In the data rows, 128 means zero.
Here are some points:
[94, 133, 156, 79, 92, 154, 52, 132, 126, 226, 84, 24, 184, 166, 47, 152, 124, 145, 204, 75, 159, 89, 159, 87]
[145, 74, 131, 163, 148, 96, 175, 101, 119, 72, 147, 242, 59, 120, 168, 129, 167, 127, 57, 150, 86, 177, 141, 162]
[110, 99, 102, 112, 140, 186, 114, 153, 142, 160, 142, 130, 156, 94, 118, 126, 150, 139, 148, 163, 191, 71, 144, 150]
[108, 94, 158, 146, 144, 115, 65, 149, 106, 158, 117, 145, 98, 166, 101, 124, 161, 129, 144, 181, 157, 107, 131, 146]
[131, 110, 123, 125, 127, 112, 134, 174, 120, 107, 142, 180, 137, 104, 134, 179, 85, 148, 116, 137, 124, 186, 108, 110]
[119, 48, 118, 136, 116, 177, 140, 110, 136, 115, 138, 77, 156, 138, 117, 77, 105, 157, 93, 120, 165, 80, 68, 140]
[118, 128, 117, 148, 143, 115, 147, 80, 152, 54, 128, 217, 72, 142, 105, 119, 156, 72, 115, 185, 130, 192, 131, 150]
[109, 132, 136, 119, 139, 158, 151, 121, 163, 109, 157, 135, 120, 160, 108, 121, 125, 140, 116, 136, 179, 71, 156, 140]
[147, 159, 185, 71, 66, 138, 174, 147, 138, 135, 75, 159, 122, 172, 160, 107, 51, 141, 141, 145, 91, 121, 85, 125]
[155, 128, 132, 109, 157, 121, 60, 71, 115, 189, 93, 84, 122, 142, 102, 152, 136, 122, 202, 146, 94, 112, 173, 120]
[148, 115, 99, 89, 186, 124, 133, 72, 137, 132, 96, 143, 140, 173, 109, 186, 153, 104, 146, 138, 111, 114, 137, 106]
[126, 127, 153, 113, 107, 149, 147, 174, 128, 107, 85, 167, 96, 138, 130, 159, 99, 127, 143, 99, 127, 118, 127, 173]
[78, 137, 124, 128, 180, 146, 88, 172, 143, 163, 41, 92, 174, 174, 72, 120, 108, 124, 101, 130, 168, 103, 144, 93]
[255, 101, 115, 180, 154, 85, 175, 89, 89, 105, 194, 224, 93, 103, 151, 158, 141, 108, 68, 122, 120, 178, 118, 115]
[128, 205, 130, 111, 149, 123, 150, 170, 144, 152, 115, 118, 156, 158, 130, 89, 126, 153, 130, 107, 108, 103, 99, 167]
[128, 126, 51, 135, 112, 111, 147, 89, 99, 141, 155, 149, 187, 189, 124, 127, 171, 139, 163, 110, 103, 137, 92, 132]
[169, 124, 116, 141, 124, 123, 131, 122, 126, 113, 143, 134, 66, 182, 127, 123, 153, 159, 127, 141, 134, 105, 155, 158]
[158, 181, 128, 64, 115, 93, 116, 134, 133, 116, 142, 92, 146, 65, 153, 134, 140, 137, 179, 158, 80, 93, 165, 109]
[146, 162, 123, 144, 151, 164, 106, 123, 184, 95, 110, 75, 155, 118, 154, 113, 137, 145, 152, 152, 157, 115, 144, 91]
[114, 107, 128, 113, 98, 129, 93, 125, 136, 143, 117, 99, 134, 84, 137, 160, 143, 140, 194, 118, 136, 138, 165, 159]
[131, 192, 139, 95, 103, 174, 140, 100, 148, 68, 183, 161, 129, 92, 161, 75, 137, 123, 103, 121, 159, 88, 108, 149]
[103, 123, 74, 107, 145, 132, 219, 173, 122, 92, 134, 142, 118, 80, 118, 122, 150, 157, 55, 154, 119, 106, 133, 187]
[95, 149, 141, 79, 120, 152, 127, 144, 182, 170, 106, 115, 145, 104, 140, 82, 136, 115, 118, 174, 90, 120, 201, 168]
[145, 138, 113, 103, 126, 125, 184, 172, 141, 106, 104, 110, 89, 118, 151, 134, 144, 120, 144, 155, 111, 94, 160, 149]
Then 12 other points, each followed by its number:
[110, 45, 165, 171, 145, 123, 109, 116, 155, 123, 120, 130, 150, 140, 128, 94, 114, 106, 152, 112, 139, 146, 73, 168] 0
[67, 166, 152, 50, 77, 160, 105, 146, 156, 113, 124, 69, 221, 109, 141, 95, 145, 142, 142, 159, 232, 68, 177, 159] 1
[115, 106, 93, 78, 146, 150, 129, 130, 117, 155, 120, 122, 114, 138, 117, 84, 129, 119, 136, 132, 156, 118, 122, 172] 2
[171, 109, 48, 129, 160, 119, 131, 79, 139, 165, 154, 180, 145, 122, 170, 114, 100, 126, 136, 64, 77, 127, 97, 140] 3
[127, 151, 141, 127, 115, 181, 44, 155, 147, 199, 30, 50, 128, 163, 105, 156, 111, 140, 195, 102, 91, 78, 119, 90] 4
[165, 76, 133, 152, 187, 66, 146, 168, 89, 78, 141, 150, 101, 150, 114, 155, 89, 133, 108, 75, 129, 165, 95, 119] 5
[121, 196, 96, 81, 35, 221, 151, 111, 176, 132, 68, 118, 148, 166, 152, 110, 76, 145, 87, 161, 144, 87, 92, 149] 6
[84, 109, 136, 134, 151, 194, 143, 112, 133, 132, 136, 188, 65, 115, 118, 105, 114, 105, 105, 137, 128, 155, 96, 110] 7
[142, 96, 126, 184, 171, 161, 148, 137, 125, 138, 162, 171, 117, 141, 111, 128, 82, 118, 125, 102, 97, 173, 122, 130] 8
[86, 141, 209, 124, 108, 149, 107, 152, 78, 200, 74, 101, 191, 114, 135, 146, 126, 173, 196, 156, 118, 47, 162, 87] 9
[80, 69, 93, 126, 120, 67, 151, 106, 66, 154, 164, 195, 123, 168, 120, 146, 112, 98, 118, 150, 122, 176, 152, 154] 10
[128, 42, 54, 139, 121, 119, 186, 108, 79, 117, 177, 151, 200, 189, 112, 199, 112, 129, 110, 134, 82, 215, 100, 81] 11
Which of these numbered points is nearest to each point below, looking only along the 8 directions in which the first points spread most? Its number follows each.
[124, 166, 90, 128, 93, 153, 74, 117, 147, 229, 99, 30, 186, 155, 109, 155, 118, 108, 214, 107, 139, 75, 150, 34] > 4
[127, 83, 131, 125, 143, 161, 148, 129, 139, 109, 152, 165, 71, 119, 129, 129, 151, 86, 98, 139, 172, 158, 153, 167] > 7
[89, 172, 78, 146, 143, 72, 174, 100, 132, 139, 138, 133, 160, 142, 116, 120, 176, 118, 160, 84, 90, 148, 122, 93] > 3
[132, 157, 61, 133, 111, 95, 129, 101, 127, 112, 141, 127, 91, 131, 110, 113, 162, 137, 121, 128, 123, 123, 85, 93] > 3
[103, 121, 122, 97, 114, 134, 60, 199, 86, 149, 79, 58, 137, 100, 92, 98, 131, 129, 182, 147, 111, 87, 106, 118] > 9
[119, 194, 171, 136, 88, 154, 138, 109, 172, 89, 113, 108, 150, 108, 117, 83, 104, 138, 139, 136, 117, 121, 141, 114] > 6
[91, 182, 194, 116, 157, 141, 68, 172, 129, 191, 75, 62, 143, 131, 91, 151, 83, 159, 201, 105, 127, 100, 128, 69] > 4
[131, 87, 122, 131, 131, 104, 133, 147, 146, 86, 113, 158, 114, 151, 114, 90, 137, 121, 105, 135, 162, 170, 182, 126] > 7
[122, 124, 152, 97, 145, 115, 76, 205, 125, 162, 68, 117, 178, 160, 88, 107, 145, 116, 190, 138, 99, 112, 121, 72] > 4
[150, 118, 96, 108, 117, 51, 108, 71, 117, 136, 141, 137, 152, 118, 112, 145, 163, 161, 123, 143, 132, 152, 104, 107] > 3
[115, 100, 128, 100, 142, 134, 155, 169, 146, 166, 109, 66, 119, 138, 127, 97, 122, 123, 129, 144, 125, 144, 138, 174] > 2
[109, 164, 148, 88, 124, 213, 161, 123, 179, 122, 92, 134, 188, 151, 117, 167, 92, 102, 137, 163, 152, 79, 107, 117] > 6
[91, 158, 74, 106, 124, 156, 125, 141, 141, 148, 81, 89, 139, 147, 91, 126, 144, 156, 128, 158, 155, 115, 161, 125] > 2
[170, 106, 86, 119, 128, 114, 125, 114, 108, 115, 122, 73, 149, 126, 112, 114, 186, 152, 123, 144, 100, 162, 124, 84] > 3
[73, 227, 114, 107, 109, 200, 109, 166, 174, 133, 140, 54, 185, 93, 105, 94, 145, 143, 101, 210, 182, 67, 133, 151] > 1
[84, 156, 121, 122, 108, 185, 96, 153, 173, 127, 103, 81, 188, 118, 93, 115, 107, 109, 143, 154, 194, 52, 157, 152] > 1
[82, 156, 130, 84, 95, 216, 94, 216, 166, 93, 141, 84, 143, 105, 141, 102, 141, 164, 168, 141, 153, 64, 116, 112] > 1
[93, 108, 133, 78, 129, 179, 71, 103, 147, 144, 97, 31, 153, 117, 146, 53, 145, 191, 101, 123, 167, 118, 190, 107] > 1
[116, 157, 150, 58, 87, 122, 129, 191, 118, 164, 55, 37, 178, 115, 132, 122, 121, 140, 115, 114, 77, 101, 107, 142] > 9
[163, 127, 122, 184, 121, 99, 74, 142, 92, 213, 114, 112, 148, 201, 125, 178, 141, 127, 183, 111, 113, 78, 165, 62] > 4
[93, 156, 139, 121, 141, 156, 140, 134, 114, 132, 110, 126, 143, 154, 137, 126, 119, 92, 164, 150, 120, 98, 121, 146] > 2
[91, 118, 94, 126, 168, 79, 170, 136, 93, 127, 164, 157, 124, 141, 109, 169, 169, 112, 135, 98, 136, 130, 141, 148] > 10
[106, 106, 120, 153, 120, 142, 165, 110, 161, 170, 114, 170, 111, 164, 118, 150, 181, 105, 125, 143, 146, 74, 197, 165] > 2
[175, 145, 72, 209, 166, 81, 135, 144, 129, 85, 166, 189, 117, 109, 154, 176, 125, 122, 125, 90, 157, 244, 135, 98] > 5
[173, 91, 85, 136, 118, 40, 149, 115, 105, 118, 168, 121, 75, 179, 132, 185, 150, 94, 128, 144, 155, 228, 128, 115] > 10
[122, 222, 153, 91, 70, 154, 122, 131, 159, 130, 74, 113, 158, 157, 133, 102, 137, 128, 109, 197, 123, 74, 186, 134] > 6
[142, 142, 169, 126, 119, 117, 113, 171, 134, 207, 124, 61, 185, 93, 130, 136, 147, 130, 136, 107, 159, 163, 136, 164] > 9
[110, 166, 158, 138, 128, 159, 132, 162, 145, 89, 69, 111, 106, 115, 163, 121, 65, 116, 151, 150, 123, 106, 81, 104] > 6
[159, 69, 134, 169, 165, 146, 144, 152, 70, 89, 89, 138, 110, 190, 133, 159, 89, 117, 146, 119, 161, 68, 124, 152] > 0
[127, 159, 159, 93, 81, 128, 86, 193, 187, 239, 85, 26, 169, 196, 121, 145, 113, 133, 176, 152, 119, 95, 168, 112] > 4
[140, 102, 142, 136, 99, 129, 77, 152, 146, 111, 111, 148, 135, 156, 163, 52, 142, 127, 108, 213, 124, 139, 144, 94] > 7
[96, 135, 125, 122, 111, 123, 132, 142, 107, 111, 121, 158, 135, 165, 152, 121, 165, 112, 131, 150, 103, 84, 163, 112] > 2
[109, 82, 100, 175, 93, 150, 123, 122, 147, 141, 123, 143, 74, 163, 93, 115, 126, 130, 125, 107, 125, 126, 128, 125] > 0
[114, 74, 123, 108, 124, 160, 131, 102, 134, 129, 126, 142, 127, 146, 129, 112, 133, 154, 113, 105, 136, 127, 125, 79] > 0
[161, 160, 144, 149, 150, 79, 134, 111, 84, 72, 147, 161, 130, 119, 149, 181, 133, 160, 90, 118, 75, 237, 152, 84] > 5
[105, 112, 153, 135, 151, 62, 58, 152, 105, 181, 67, 45, 121, 163, 112, 202, 165, 101, 178, 104, 138, 133, 113, 125] > 4
[129, 112, 77, 108, 169, 148, 122, 110, 156, 89, 108, 193, 111, 133, 81, 153, 110, 102, 109, 144, 164, 114, 133, 151] > 7
[226, 119, 61, 187, 144, 111, 219, 32, 151, 83, 231, 236, 93, 71, 129, 108, 149, 81, 125, 134, 62, 182, 74, 196] > 3
[120, 171, 208, 130, 135, 123, 87, 157, 114, 144, 126, 88, 151, 129, 133, 108, 103, 138, 163, 115, 106, 105, 135, 140] > 9
[132, 113, 123, 68, 136, 111, 124, 143, 91, 140, 64, 113, 150, 182, 99, 123, 106, 133, 193, 149, 134, 150, 128, 81] > 4
[118, 178, 132, 142, 139, 158, 59, 129, 95, 201, 107, 72, 165, 142, 70, 141, 134, 146, 169, 91, 90, 142, 132, 117] > 4
[174, 6, 121, 175, 159, 95, 199, 114, 87, 139, 180, 142, 96, 137, 139, 95, 108, 118, 91, 147, 102, 222, 88, 144] > 5
[97, 216, 172, 76, 57, 159, 96, 162, 156, 132, 115, 90, 124, 29, 151, 97, 91, 180, 88, 176, 172, 96, 190, 175] > 1
[121, 97, 143, 108, 73, 82, 118, 152, 134, 92, 128, 90, 115, 121, 143, 117, 188, 137, 141, 136, 107, 129, 148, 145] > 2
[105, 106, 143, 85, 156, 158, 127, 150, 138, 154, 129, 117, 115, 123, 147, 91, 108, 115, 158, 59, 119, 129, 146, 170] > 2
[156, 86, 94, 125, 126, 102, 137, 146, 130, 97, 96, 174, 111, 111, 95, 134, 96, 153, 87, 140, 128, 124, 129, 129] > 8
[99, 123, 169, 145, 105, 205, 136, 136, 181, 142, 38, 168, 128, 105, 97, 124, 90, 111, 72, 123, 136, 143, 95, 168] > 7
[170, 135, 132, 120, 133, 77, 68, 147, 116, 156, 97, 90, 175, 172, 104, 89, 121, 114, 177, 138, 165, 164, 152, 132] > 4
[89, 129, 132, 152, 126, 115, 112, 195, 129, 162, 115, 131, 113, 159, 133, 75, 106, 141, 161, 88, 97, 89, 145, 126] > 2
[82, 224, 116, 67, 90, 180, 94, 119, 159, 136, 146, 71, 204, 90, 165, 95, 204, 154, 168, 131, 141, 87, 90, 132] > 1
[127, 121, 86, 207, 129, 103, 161, 109, 119, 147, 163, 158, 127, 178, 121, 147, 165, 136, 167, 104, 164, 155, 159, 136] > 10
[143, 88, 139, 119, 115, 151, 137, 103, 130, 148, 95, 103, 92, 125, 141, 117, 111, 134, 130, 136, 125, 135, 64, 138] > 0
[121, 130, 185, 164, 116, 204, 51, 135, 97, 163, 90, 155, 93, 148, 150, 95, 102, 129, 137, 101, 77, 97, 152, 122] > 0
[66, 185, 104, 83, 117, 236, 107, 155, 171, 139, 109, 105, 150, 94, 100, 129, 167, 152, 89, 161, 200, 113, 169, 158] > 1
[141, 174, 145, 141, 135, 134, 119, 126, 162, 130, 68, 112, 145, 103, 127, 108, 110, 160, 182, 124, 93, 56, 80, 116] > 6
[94, 124, 129, 97, 86, 134, 138, 154, 124, 48, 138, 113, 106, 115, 122, 120, 166, 163, 121, 174, 144, 75, 175, 127] > 2
[192, 120, 81, 185, 140, 96, 173, 102, 109, 66, 195, 155, 75, 139, 198, 147, 165, 95, 129, 103, 104, 159, 82, 113] > 3
